Which row each row swaps with, under one turn or mirror:
z559: [+0.76,+1.19,-3.75,+1.27,+0.80,-2.06,+0.29,-1.12,+1.59,+0.07,+0.89,+0.70,+0.01,-1.35,+0.67,-1.32,+0.09]
z893: [-0.16,-0.40,-1.81,+1.30,+1.33,+2.13,-1.27,+1.56,-0.67,+1.61,+1.94,+0.62,-1.49,+2.12,+1.43,+0.10,+1.99]
z147: [+1.04,+0.51,-2.55,+1.24,+0.65,-1.80,+0.19,-1.06,+2.42,+0.43,+1.15,-0.06,+0.58,-2.48,+1.42,-1.17,+0.21]
z193: [+1.93,+0.83,-3.29,-0.18,-1.07,-1.96,+1.45,+0.35,+1.01,+0.01,+0.31,+1.55,+0.30,-0.61,+0.14,-2.01,+0.38]
z55: [+2.80,+1.27,+0.69,-0.09,-0.94,-0.26,+0.93,+1.96,+1.09,+1.17,-0.75,+0.18,+2.14,-1.62,+0.89,-1.23,-0.55]
z616: [-1.64,+0.05,+2.30,-0.76,+1.92,+1.68,+0.87,+0.55,-0.54,-2.01,+1.29,-0.88,-1.22,+0.65,-1.00,+1.83,+0.69]
z560: [-0.33,+1.00,+0.64,-0.57,-1.19,-0.97,+1.80,-0.42,-0.61,-0.27,+2.28,+0.11,+2.11,-0.22,-0.47,+0.70,-3.30]
z256: [-0.53,-0.49,+2.05,-0.84,+3.66,+1.37,+0.68,-0.14,-0.11,-1.71,+1.56,-0.70,-0.20,+0.97,+0.27,+1.31,+1.37]
z573: [-0.08,-1.01,-2.18,+0.64,+1.63,+1.66,-1.81,+1.75,+0.25,+1.50,+0.12,+1.71,-1.01,+2.29,+0.64,-0.28,+1.43]
z779: [-1.58,+0.13,+2.02,-0.76,+3.24,+2.01,+1.06,+1.33,+0.12,-1.64,+1.41,-0.09,-0.41,+0.92,-0.88,+1.67,+0.33]
z485: [+0.92,+1.06,+0.82,+2.10,-0.42,-0.22,+1.94,-0.14,-1.52,-0.18,+1.10,-0.12,+1.16,-1.54,+2.06,+1.75,-2.66]
z155: [-0.52,+2.54,+0.98,-0.65,+0.80,+1.94,+1.13,+1.68,-1.25,-0.64,-1.11,+1.51,-0.17,+1.22,-1.30,+1.59,-0.91]
z602: [+0.80,-1.09,-1.65,+0.77,+1.72,+0.83,-1.80,+1.58,-0.13,+1.66,+0.52,+0.85,-1.99,+2.20,+0.80,-0.21,+1.98]
z551: [-0.55,-1.04,+1.57,-1.43,+1.23,+1.40,+0.93,-0.18,-0.59,-0.81,+3.32,-2.32,+1.68,+0.71,+1.54,+0.56,+0.12]
z733: [-0.29,+0.96,+2.23,+0.23,+1.52,+1.30,+0.44,+1.81,-1.37,-0.36,-1.01,+1.23,-1.25,+0.91,-1.53,+2.18,-0.72]
z229: [+0.56,+1.26,-3.83,+1.50,+0.66,-2.24,+0.50,-0.94,+1.51,+0.35,+0.63,+0.81,-0.38,-1.72,+0.79,-0.51,-0.48]
z669: [+0.93,+2.00,+1.04,+0.62,+0.60,-1.56,+1.54,-0.10,-0.94,+0.36,+0.77,+0.04,+1.51,-1.08,+1.32,+1.79,-3.16]
z996: [-0.57,+0.45,+2.48,-0.15,+1.33,+1.11,+0.06,+1.68,-1.23,-1.93,-0.27,+1.39,-1.16,+1.14,-1.59,+1.75,-0.79]
z848: [-0.63,+0.68,-2.47,-1.03,+1.15,+1.40,-1.96,+1.00,+2.71,+1.13,+0.34,+1.35,-0.78,+1.26,-0.52,+0.37,+1.34]
z755: [+0.06,+0.31,-0.43,+2.62,-1.69,+0.69,+1.68,-0.39,-1.75,-0.95,+0.84,+0.17,+0.71,-2.13,+1.20,+0.93,-2.28]
z816: [-0.66,-0.96,+2.54,-0.99,+1.51,+0.92,+1.22,-0.04,-0.01,-1.57,+3.17,-1.47,+1.04,+0.69,+1.27,+0.63,+0.60]
z564: [+1.33,+2.02,+0.60,+0.32,-1.95,+0.79,+1.25,+2.32,-0.68,+0.32,-1.74,+1.64,+0.88,-0.65,-0.42,+0.41,-1.78]
z575: [+0.19,-0.75,-1.83,-0.03,+0.50,+1.60,-1.98,+1.35,+0.81,+2.01,-0.03,+0.57,-1.28,+2.08,+0.89,-0.14,+2.25]
z851: [-1.25,+1.26,-2.09,-0.60,+1.40,+0.20,-2.09,-0.01,+1.72,+0.72,-0.20,+1.43,-0.50,+0.93,-2.25,-1.21,+0.55]
z772: [-0.62,-1.31,+1.53,-1.44,+0.61,+1.12,+1.77,-0.30,-0.14,-0.72,+4.28,-1.49,+0.88,+0.18,+1.04,+0.64,-0.65]
z625: [+2.03,+0.03,-3.18,+0.72,-1.70,-1.13,+1.23,+0.49,-0.38,+0.12,+0.84,+1.36,+0.15,+0.88,+1.49,-2.34,+0.66]
z379: [+2.67,+1.33,+0.34,-0.50,-1.37,+0.55,+1.69,+1.51,+0.58,+0.99,-1.29,+0.82,+2.23,-1.27,+0.99,+0.08,-0.97]
z343: [-1.38,-0.14,+1.46,-1.19,+2.90,+2.08,+0.89,+0.42,+0.14,-1.55,+2.06,-0.95,-0.94,+1.25,-0.23,+2.50,+0.36]
z367: [+1.64,+0.51,-0.74,+0.11,+0.27,-1.30,+0.53,-0.25,+2.70,+0.97,+0.47,-0.52,+1.80,-2.71,+1.22,-1.37,+0.14]
z408: [-1.42,-0.05,-1.61,+1.49,-1.31,-0.22,+0.03,-1.35,+0.81,-1.16,+1.53,+0.37,+0.28,-2.38,-1.75,-1.21,-1.50]
z227: [-0.70,-0.90,-2.95,+0.57,+1.86,+1.46,-2.22,+0.08,+1.58,+1.73,+0.83,+1.01,-1.30,+1.12,+1.21,+0.32,+1.48]
z329: [+0.94,+2.14,+1.14,+0.90,+0.34,-1.02,+1.88,+0.13,-1.26,+0.08,+1.00,-0.11,+1.83,-0.55,+1.17,+1.91,-2.80]
z841: [-0.42,+0.60,+3.08,+0.25,+2.93,+1.11,+1.03,+1.65,-0.89,-1.12,+0.77,+0.02,-1.15,+0.22,+0.30,+2.17,+0.17]
z361: [-1.28,+0.35,-2.47,-0.55,+1.68,+1.33,-1.75,+0.13,+2.69,+1.20,-0.20,+0.94,-1.03,+0.56,-1.15,+0.55,+1.19]
z416: [-0.28,+0.95,+1.21,-1.13,-0.44,-0.74,+2.31,-0.56,+0.14,-1.17,+3.34,-1.44,+2.20,+0.10,+0.22,+0.15,-1.87]
z730: [+1.40,-1.60,-2.09,+0.87,+0.10,+0.78,+0.30,+1.21,-1.33,-0.26,+1.65,-0.23,-0.94,+0.75,+2.06,-1.72,+2.74]
z491: [-1.46,-0.13,-1.96,+1.60,-1.61,+0.91,+0.74,-1.60,+0.12,-1.89,+1.12,+0.31,+1.01,-2.04,-0.50,-0.53,-1.92]
z648: [+2.13,-2.02,-2.11,+0.46,-0.47,+0.31,+0.80,+1.24,-0.74,+0.53,+1.69,+0.83,-1.20,+0.60,+1.86,-1.97,+2.06]
z222: [-1.23,+0.59,-1.65,-0.33,-0.48,-0.31,-0.53,-1.18,+2.62,-0.66,+0.21,+0.61,+0.79,-1.62,-2.08,-1.07,-1.25]
z171: [+0.77,-1.50,-2.23,+1.14,-0.37,+1.07,-0.11,+1.19,-0.75,+0.39,+1.84,+0.43,-1.13,+1.64,+2.73,-1.42,+2.44]

z491 pairs with z55
z733 pairs with z361
z841 pairs with z227
z416 pairs with z625
z893 pairs with z256
z147 pairs with z485
z171 pairs with z816
z616 pairs with z575
z772 pairs with z648

